(in the rows, 128 means zero)
Named moves (each a turn or a mirror), then the moves between two rows, first move first; the first pair answered
z_226:
[136 139 127 137 138 114 153 138 144 138 117 131 105 113 145 137 146 147
 146 142 145] => [122 125 113 162 126 168 114 127 138 129 122 139 113 113 126 128 133 143
 130 126 132]
[131 115 112 154 113 157  97 130 110  82 138 111 102 155 139 120 134 123
 157 181 166] => [144 121 117 139 119 130 117 137 109  86 134 109 101 158 148 128 138 130
 166 193 172]
[130 150 107 129 144  74 163 107  84 127 136 118 146 168 133 151 130 122
 163 156 143] => [109 127  89 168 133 155 105  96  75 115 144 133 160 162 106 131 118 111
 137 133 125]
z_288:
[128 109  75 101 133  84 136 144 102 101 151 145 160 126 143 111 140  93
 150 104 137] => [126 103  75 108 132 102 118 143 104 102 150 143 171 123 134 108 140  91
 142  97 128]
[ 97 165 151 109 155 115 131 100 138 138 133 131 145 139 110 118 110 133
 109  94 113] => [100 169 152 105 157 106 142  96 133 142 129 132 138 142 121 121 109 137
 113  95 122]
[155 102 121 140 133 107  61 160 126  87 132 102 164 100 122  96 107  78
 134 132 155] => [164 120 120 123 137  63 118 159 126  97 123 108 129 120 154 106 114  87
 162 147 181]
z_253:
[ 84 187 165 106 123  99 155  91 134 162 129 158 126 172 124 145  91 123
 118 110  97] => [108 192 158 124 124 112 170 119 161 167  90 156  82 152 155 155 120 147
 129 135 127]
[120 118 140  97 124  53 113 137 136 122 154  92 192 137 132 120  87 111
 110 149 107] => [164 127 130 130 130  71 138 173 174 134 103  92 127 111 178 130 124 144
 125 177 147]
[146 145 139 156 124 160 103 107 178 159  95 124 101 119 125 135 136 140
 146 105 137] => [113 138 144 136 122 147  91  80 154 151 126 126 145 137  91 123 109 117
 135  80 110]
z_261:
[122 134 114 125 114 147 131 110 116 108 180 129  78 176 155 120 121 148
 152 102 124] => [141 117 108 135 115 163 118 141 124  94 168 103  74 145 162 111 144 153
 149 124 137]
[130 126 104 136 117 136 154 124 118 133 118 140 107 122 117 120 131 141
 153 128 146] => [140 120 106 129 119 127 150 143 125 129 119 127 118 111 122 118 142 140
 155 136 148]
[181 112 118 173 123 165 122 163 131  93 134 129 112 131 142 141 155 129
 128 137 147] => [188 120 146 133 143  95 141 174 134 101 140 108 147 127 133 150 158 129
 131 143 142]
z_566:
[110 160 152 136 150 133 129 118 146 148 130 141 132 125 123 142 123 141
 112 124 120] => [102 146 140 116 143 122 141 106 118 131 157 141 142 141 119 130 110 122
 123 120 121]
[142 126 123  96 143 148 141 152 113  97 147 103 156 125 102 121 148 102
 119 154 111] => [157 127 124 109 145 156 138 163 134 105 123 104 143 108 113 128 164 113
 114 161 117]
[138 156 112 103 128  74 222 107 124 144 122 146  78 177 169 142 122 137
 177 145 159] => [146 163 122 116 128  84 214 111 146 155 102 145  71 165 175 154 131 151
 172 148 162]

Each pair is 2 to 3 moves apart.
[141 133 102 151 106 117 143 133 185 132 131 123  95 112 139 143 135 140
  99 138 102] => [128 114  89 130 104 101 160 116 141 104 172 122 110 139 126 122 115 116
 107 138 102]	z_566 then z_566 then z_566
[112 145 111 128 117 127 133  98 112 123 135 139 128 162 117 132 111 108
 135 117 133] => [136 106 107 125 123 130 113 134 117 102 142 107 150 127 114 116 133 101
 128 134 134]	z_261 then z_261 then z_253
[150 118  84 113 115 148 166 127  87  84 131 130  82 152 142 123  98 105
 158 137 151] => [108 158 145 121 119 157 109  91 119 141 109 157 136 155 100 148  72 117
 108  86  91]	z_566 then z_566 then z_253
[158 124 134 138 130 130 154 154 142 152 104 119  94 122 125 137 142 140
 151 107 155] => [126 111 132 143 124 156 112 127 117 141 134 126 134 132  84 120 112 116
 123  79 122]	z_226 then z_253
[116 152 150 118 153 188  78 114 130 113 134 161 153 113 113 124 115 116
 107 118  96] => [136 139 164  99 161 152  78 138 142 109 134 136 174  91 118 128 133 113
 108 138  98]	z_261 then z_261
[112 193 128 125 132 149 142 164 168 169  85 139  57  79 163 124 155 189
 172 127 141] => [132 138  83  89 127 130 165 176 111  99 142 104  68  85 167  89 152 152
 201 156 169]	z_253 then z_566 then z_253
[130 127 141 108 155 127  85 114 122 148 134  96 182  74  73 104 107 115
 108 144 113] => [131 175 125  91 151  91 181  83 111 169 123 133  96 127 125 125  96 138
 164 157 156]	z_261 then z_261 then z_288
[137  86 133 141 106 178  93 107 101 125 134 103 165 111  94 133 140 122
 109 147  92] => [144 142 160 147 112 156 137 108 144 179  85 125 114 121 130 176 154 163
 125 152 107]	z_253 then z_288 then z_566
[136 133 119 121 132 105 142 115  91 109 167 123 113 149 135 100 117 115
 146 136 139] => [134 116 129 119 136 115 111 122  99 109 173 111 147 136 116 100 117 109
 125 125 119]	z_288 then z_226 then z_288
[142 142 170 121 159  83 136 154 174 181  93 126 145  79 147 181 129 169
 117 129 115] => [ 97 166 167 112 148  86 152  93 141 189 117 165 141 134 128 177  89 158
 122  92  99]	z_253 then z_261 then z_226
[169 167 169  99 111 112 161 125 186 155 100 129 104 124 167 127 155 152
 134 166 142] => [146 123 120 153  80 223  94 108 153 106 134 136 117 124 133  84 137 128
 108 139 127]	z_253 then z_261 then z_261
[143 126 115 152 113 171  68 136 130 140 108 107 121 118 118  94 204 136
 112 123 142] => [121 150 142  75 125  64 123  98  97 146 143 112 159 169 108 106 176 112
 133 112 129]	z_288 then z_261 then z_253
[102 123 121 139 117 169  92 116 125 123 153 124 147 118  91 127 121 107
  95 100  99] => [118 149 104 125 120 133 179 115 119 129 138 141  72 151 143 141 127 127
 145 128 146]	z_288 then z_261
[ 97 119 135 104 114 127 120  85 116 130 157 128 147 149 115 125  95 111
 128 117 109] => [116 118 114 151 105 190 115 104 137 134 122 139  99 134 140 126 112 134
 129 131 130]	z_288 then z_253 then z_226
[183  89  71 186 112 189 101 202 110 123 114  98 112  88 128  96 132 154
 131 173 151] => [153  75  99 148 118 155  65 178  84 115 158  84 196  98  75  87 105 118
 101 147 110]	z_226 then z_288 then z_253
[109 130  87  97 111 119 181  79  62  84 184 147 112 179 132  95 105  97
 158 111 146] => [120 122  67 163  95 208 142 102  92  84 150 149  72 150 141  88 128 117
 143 115 157]	z_253 then z_226 then z_288
[102 112 174  90 123  91  90 114 118 143 143 113 214 126  80 139 106  82
  87 106  82] => [ 90 123 176  92 121  87  94 100 121 155 140 122 208 140  81 148  99  85
  88  97  79]	z_261 then z_226 then z_288
[157 150 131 139 137 127 150 152 166 170  73 109  97 103 137 147 168 163
 136 149 146] => [115 155 132  78 140  62 175  98 106 155 139 122 146 163 108 135 119 123
 147 122 125]	z_261 then z_566 then z_566
[125  97 142 114 128 135  85 118 140 122 143 111 156 126 112 141 127 123
 120 126 108] => [136 108 155 107 136 110 100 127 159 138 126 104 148 121 125 156 138 134
 125 133 112]	z_253 then z_261 then z_288
[153  86 103 157 115 167 109 160 111  92 156 111 144 111 101 105 147 118
 120 134 129] => [158 121 137 177 118 170 105 166 161 135 105 123 121  94 117 139 161 154
 110 127 123]	z_288 then z_566 then z_288
[118 149 160 109 140  86 143 120 129 147 136 129 154 134 117 126 111 120
 123 131 115] => [120 116 141 114 138 115 120 125 116 121 154 116 170 120 105 112 115 106
 114 129 115]	z_566 then z_288
[105 145 160 106 119  87 168  59 105 114 156 148 118 142 117  99  91 125
 139 119 101] => [116 119 155 166 115 187  91  91 136 113 128 134 124  91 101  91 120 140
  97 115  90]	z_253 then z_288
[ 91  85 115 100 101 144 117  99  85 120 163 159 127 140 122 131  93 116
 131 154  75] => [135  94 125 105 112 120 156 150 132 135 113 142  72 108 172 153 139 149
 151 195 115]	z_253 then z_288 then z_226
[148  72 106 166 115 197  86 171 123  87 139  81 135  87 115 104 147 111
 108 139 140] => [170 100 136  95 141  68 163 183 132 105 141  63 133 100 147 132 158 115
 144 168 159]	z_253 then z_226
[155 100 104 121 142 118 134 129 117 109 127 126  96 130 144 118 160 140
 153 140 153] => [131  90 101 125 136 145 101 113 100  98 151 136 127 137 115 107 146 122
 133 120 132]	z_226 then z_253
[135  90  53 169 126 203  85 168 136 100 181 131 133 124 112  91 145 111
 110 132 120] => [ 99 132  85  96 137  93 141 110  98 120 218 147 168 186  94 108 100  88
 134 114  96]	z_566 then z_288 then z_253
[127 109 111 129 127 139 141 150 159  98 129 107 102 102 154 110 158 123
 161 143 150] => [120 137 148 107 140  92 145 145 177 130 117 112 120 104 153 135 155 131
 153 139 137]	z_261 then z_566
[123 162 105 161 114 106 145 138 110 138  79 144  93 124 121 141 139 155
 168 118 153] => [136 154 110 146 121  81 151 153 113 134  78 126 109 112 123 141 148 151
 171 129 155]	z_261 then z_261
[121 128 100 145 164 169  94 131 139 126  86 130 153 142 113 155 149 123
  93 128  95] => [121 141  78 130 163 140 158 113 114 121  93 152 109 182 144 158 140 124
 133 141 123]	z_566 then z_288 then z_261
[162 117 128 144 108 146  66 168 136 114 132 100 169  93 116 104 110 112
  77 130 115] => [149 200 156 127 113  84 148 124 146 173 100 146 109 144 152 149  98 145
 112 122 129]	z_288 then z_566 then z_261
[163 122 142  80 150  39 159 159 124 118 129  92 143 119 140 123 149 118
 161 176 144] => [ 88 137 142 122 127 129  82  88  95 129 156 147 186 156  70 112  89  99
 113 101  82]	z_261 then z_288
[123 125  94 166 107 162 120 111 128 121 115 138 102 146 135 116 127 128
 129 141 140] => [137 135 130 120 126  81 152 130 140 136 107 114 122 134 148 133 140 133
 135 162 141]	z_226 then z_288 then z_226
[119 106 124 150 124 167 100 127 124 118 144 138 146 135 122 122 120 115
 115 119 125] => [135  93 126 132 135 137 108 146 128 106 143 112 157 119 125 120 136 111
 121 135 134]	z_566 then z_261
[156  94  92 121 126 156 127 130 141 107 122 125 128 128 150 104 141 138
 130 156 175] => [147 132 118  90 136  95 164 107 140 137 116 134 125 154 153 127 127 145
 142 150 168]	z_261 then z_261 then z_253
[ 98 149 141 106 108 125 117 106 113 149 143 149 147 174  95 130  87 100
 123 104  95] => [117 110  96 148  97 194 102 136 108 113 144 139 111 152 108 104 108  98
 129 122 128]	z_261 then z_566
[126 172 190 106 155  64 106 118 142 160  98 150 106 107 121 153 180 115
 149 163 130] => [109 147 162 162 143 165  48 113 142 147  94 164 104  94  97 128 176 114
 120 138 112]	z_226 then z_253
[132 128 169 131 134 142  85 124 145 146 134 107 165 108  99 133 122 125
 105 113  94] => [132 133 176 115 139 124  93 121 143 143 136 106 170 108  99 133 119 128
 107 110  92]	z_253 then z_226 then z_253
[149 120 118 155 117 170 119 144 130 120 118 135 111 137 132 126 144 152
 125 132 152] => [156 126 139 107 130  94 155 146 128 127 131 118 126 145 141 138 142 143
 143 141 155]	z_253 then z_226 then z_566
[129 148 138 120 144  68 185  96 108 129 136 122 112 176 151 148 154 150
 121 137 154] => [140 109 134 109 148  64 159 115  95  99 159  90 150 153 134 129 161 129
 112 143 150]	z_288 then z_566 then z_226
[179  79 134 153 138 111 102 174 154 116  93  82  92  85 148 112 185 138
 137 149 141] => [179  86 145 121 147  62 127 171 148 124 105  78 101  95 152 115 181 132
 142 157 142]	z_253 then z_226 then z_253
[123 140 120 137 118 152 116 108 128 135 142 144 111 149 123 129 103 128
 116 119 133] => [126 122 121 119 127 129 117 113 114 118 161 128 141 143 116 120 102 112
 117 126 128]	z_261 then z_288 then z_253
[129 129 113 171 130 189  85 144 168 139  89 137 117 107 127 118 150 140
  93 111 115] => [107 139 147  90 144  72 124 112 132 144 139 131 180 141 103 125 118 107
 101 103  86]	z_226 then z_253
[118 141  88 196 135 173  96 142  87 129 126 101 141 134 103 131 108 150
  96 129 131] => [143 149 125 143 156  69 136 169 104 149 121  70 167 119 115 152 125 154
 105 155 133]	z_226 then z_288 then z_226
